Rotation paths and how fast each direction turns (degrees per step):
Each turn is a multiple of 5 degrees from 10 to 175, or 0.
Each row of a path follows its step; steps can be skipped.
Path 1:
step 0: [ 28  -4 -12  10  -8  17  -1   2  23  -6  10  -1  16   2  35  -3 -21   3
 -31   5  -5  -3  20  11   5   5  11   3   3   1   6 -15  17 -12   1   6
   5 -50   5   2  10  -2  -9   2  -2   1]
step 1: [ 27  -7 -53   8   3  10   7 -18   0  12  10  -1 -16   3  12  -2   7  10
   4  17  20 -20 -16 -11   9  -2  13  -6   7  -4   6  11  -8  -2   6  12
  19 -15   2  -1  19  -1 -17   8   8  22]
step 2: [ 32   6   0  15   7   1  -9 -15   3 -15   7 -15 -23  -7  -1   7  17  12
 -14 -18 -15  -8  -7   3  -7  34  35   0 -21   1  15  17 -17   0  13  10
  12  -9 -19   2  -9  12  -9   6   3   5]
step 3: [ 14   2   1  21  15   2 -24 -14  18  -4  14 -15   6 -20  30 -12  -6 -10
 -23  25 -21   7  -3   8  -7   4  13 -30  -9 -17 -10  -2  13 -11   4   4
   6 -10  -7  -1  -4  -5  -8 -10  32 -10]
step 6: [ 24  -4 -12   7  13   2  -9   7   7  -3  -3   8 -12   0  26 -15  10   4
   2  27  -4 -20   2   2  12  26  12  -3  20   5  18   3  12 -15  34   1
   7   9   2 -10 -12   0 -13 -25  36  14]
step 8: [  4   9   0  39 -22  -9  -9  -3  16  -6  13 -19 -13   8   5   7  -4  -2
 -15  33  16 -27  -4  18  -8   3  19 -11   1 -10 -16   4 -12 -13  -4 -15
   7  -9 -18   5  16 -19 -14  15   5  15]
step 13: [ 11  -2   1  17   7  -2   0 -16  14  13 -15 -19 -32   2  19   0   4  17
 -13  15  22 -20   4  12   3   7  -8   7  -3   4   0  33  -8  -7  14  10
   4   3 -33 -20  -2  15 -16 -15  -9  19]
step 14: [ 20 -11  16  30   7  -5  13 -25 -13  -5   0   2  -4 -18  13 -19  15 -16
  -7  15 -12 -15  20  -4  12  16  24 -16   1   3 -21   4 -16  -8   3  -2
 -17 -24 -18 -10 -24   7 -13  -2   0  -6]
step 15: [ 20 -18   5  21 -31 -19   5  -6   6   5  20  -4  16 -21  15   3  -4 -23
 -18   2  -4  -9  -4  10   3 -32  -5 -28 -21   4   5  -6  -2 -15  -9  20
   6 -11 -14  -8   9   9 -15   3  10  18]
step 20: [ 20  -8  10  38  -8 -19  21 -21  20  11  -6 -11  10   4   8   7   7   4
  -4   6  -4 -15 -13   8 -21  17  -6 -10 -16  16  -6  15  -2  -3  17  19
   2   9   5   9 -14  -1   1  23  14  32]
step 21: [ -3   0   7  12  -2  -4   7 -15  20  -9 -16  -4 -24 -18  12 -25  18  -8
  -1   4 -32  -5  15  -4  11   7 -10 -27  -5  13   2  22  28 -14 -10  21
  10  -3  -5  17  -9  -8 -24 -16   5   8]
Speeds:
[ 6  2 -4 -5 -3 -5  4 12 -3 -1 -5  4  4  0  3  1 -7 -2  5  3 -5 -1  6 -5
  3  0  2  5 -3  2  6  1  9 -1 -3  2  4  0  5  2  2  0 -3 -4 -2  4] => 65
[ 3  0 -3  9 -3 -2 -4  2  4  0  6  4  1  1  0 -2 -4  2  7  4  2 11 -8 -7
  0 -6  2 -6  2  1 -5  6  5  2 -2 -3 -1 -1 -1 -4  0 -4 -1 -4 -4 -3] => 155
[-4 -5  5  0  3 -4 -7  7  6  6 -4 -3  2  5 -2 -4  5 -2 -6  3  0  5  3 -7
 -9 -2 -1  1 -1 -4 -4 -1  2 -4  4  2  6 -2  0  7  1 -1 -3  3 -5  2] => 85
[-4  0 -2  2 -1 -9  2 -2 -7 -1  0 -1  7  2  4 -1 -4 -4 -9  0 -5  7 -6  9
  2 -6  3  4  5  1 -2 -4 -1 -4 -1 -5  0 -4  2  2  7 -1 -1  0  1  0] => 95
[  2   3  -6   5   4   6  -3   5   0  -4   9  -3  -4  -4   1   5   5   1
  -2   2  -5   0   2  -1  -4  -4   7  12   4 -11   1  -3   3  -1   0  -1
   2   1  -2  -5   1   1   2   1   4   1] => 10
[-3 10  0 -2  6  1  7  2  8 -3 -2 -3 -3  3  7  1  0  2  3  1  3 -1  0  4
  4 -2 -3 -5 -3 -6 -4 -4  2 -8 -1 -2  2 -2 -7  5  3 -3  3 -9 -1 -1] => 140
Path 2:
step 2: [  4   2  -9  18  -6 -21  -6   5  11  -9  -3   5  15  41 -14   8   6  10
  25   7  25  25  23  20  -5  -5 -18   5  11  13  -9  13  -6   2   1   8
  24  -3   2 -11   6 -24  11   1   4 -16]
step 4: [-19  42 -14 -12   0 -26 -12  -2  21   4   5 -13  16  20   3  -2 -18 -11
  11  -4  -8  -8   7   9   6   0 -11 -11  13 -18  -8  -7  23 -18  -9  -3
  -7  15  -5 -24   3  16 -10  19  -5  -9]
step 5: [-11 -10  14   0   9 -28   2  20 -21  -3  12  14   2  -3  11   3  -6  14
  16 -15  10   6  -7   8  15  17   7  21   7  17  17 -17 -11  32   7  14
  -7   4   0   3 -24 -12 -19 -28   3 -16]
step 7: [ -3   4   6 -11  18  -2  23   3   0  22  38 -18  12  -4   8   9   3   1
  -7 -11  -5  20   2  14 -14 -23   5   4  29 -18  -4   3  11  21  14  28
 -13 -11 -11  15  -1  15  -5   8   6  -3]
step 8: [  2   2 -17  13 -13 -11   7  -1  20 -22 -27 -10 -18  -5   6  13 -15   2
   7  -6   0 -16 -17   9  16  20  -7  35  13 -10  -2  10 -15  13   8   8
  -3  26   9 -14  14  -9   1  14 -25  -9]
step 9: [  7   1 -10  13  19   6   5   7 -24  21   6 -16  17  -7 -19  16 -31  12
 -17 -28 -15  20  -4 -26  -7  -3  -3  -6   6  25   8 -13  12  -4  -1 -20
 -21   4   8   6   6 -14   2 -13  14  -6]
step 15: [-11 -18   5   1   1   6  -4  -4 -12 -20  27 -12  -7  13   0   6  13  -1
 -10   1  -2  18   9   5  28  24 -26 -20  27  10  28 -17 -11  -7   4  14
  -9  18   0  12 -14  -5   2  -4  21  17]
step 16: [ -2   9 -13 -11 -16 -21 -27  12 -19   6 -34 -12 -24  -3  -5  -4  -5  -3
   1  22   5  -9 -26   6 -15   1 -20  -5 -19  -5  -9 -24  -4  -1   5   2
  11 -19 -14  -1  19  15  -3   6  17 -19]
step 18: [  1  -2  13   5 -27 -35  27 -23   2  -3 -15   8 -18  19   6   9  14  13
 -21   7  -2 -11  11  -2  15   4  -4   1  -8 -12  -1  -5 -15  19  23  -6
 -10  14 -12 -23   6   7  18   0  23  -3]
step 19: [ -4  -9 -19 -26  12 -16  -6   4 -25  -8   9 -38  17   1  -7   1   1  -9
  -1  -7 -31 -19  -6  -8  -4 -32 -15 -14  -1  14  18  12  -6  -3 -15   3
   7  11  11   1  -7   2 -16   7   2 -15]
step 20: [ 24  -3 -13   7   8 -40   3   4  -1   9  16  13 -38  11  14 -11 -15  13
   8  11   9  13  -2   9   4   2   8  -5   5  11 -19  -9   0  -5   1  13
  -6  -8 -26 -12  -4 -14  10  14 -27  -6]
Speeds:
[-6 -7 -4 -1  1  2  0  2  1 -1  1 -1 -2 -3  0  7  1 -8 -2  8  9  4 -1  4
 -5 -3 -2 -2 -1  3 -1 -1  5  0  1 10  5 -1 -8  4  8 -4  3  5 -4  3] => 80
[ 4  5  1  2  0 -3 -1 -2  0  1  5 -3  1  1  1  5 -6  4 -4 -1  1  0 10  4
  0  8  3 -3  3  0  0 -4 -1 -6  6 -9 10 -2 -6  0  4 -3  1  6  0  1] => 160
[ 7  8  0  3 -1 -1  5 -2 -3 -1  4  2 -5  7  0 -1 -1 -6  4 -6  2  3  3  8
 -1 -8 -3 -3  3 -3  0 -3  7  0 -4 -1 -4  0  1  5 -1 -8 -3 -3  1  8] => 140
[ 2 -4  0  4 -3  7  0 -1  5  2 -5  0  6  4 -1 -5  5  2  1  1 -3 -1 -2  8
  5  5 -7  0 -6  4 -3  0  1 -7  0 -2 -1  0 -9 11 -2  0 -4  1  7 -2] => 25
[  5   1   8  -1  -1   0   3   5   0   4   2   4   0  -4   1   7  -1   1
  -3   1  -2  -4  -7  -2   1   1   4 -10   5   9   4   2   4   1   9   5
  -1  -4   3   5  -4  -2  -5   1   3  -2] => 175
[-10  -6   3   3  -2   4  -1  -3  -1  -3  -2   5  -3   6  -3  11   2   1
   1   0  -2  -2   3   3   0  -2   1   1   3   0  -2  -7  -1   4   1  -5
   1  12   4   1  -4  -6  -1   0   0  -8] => 110
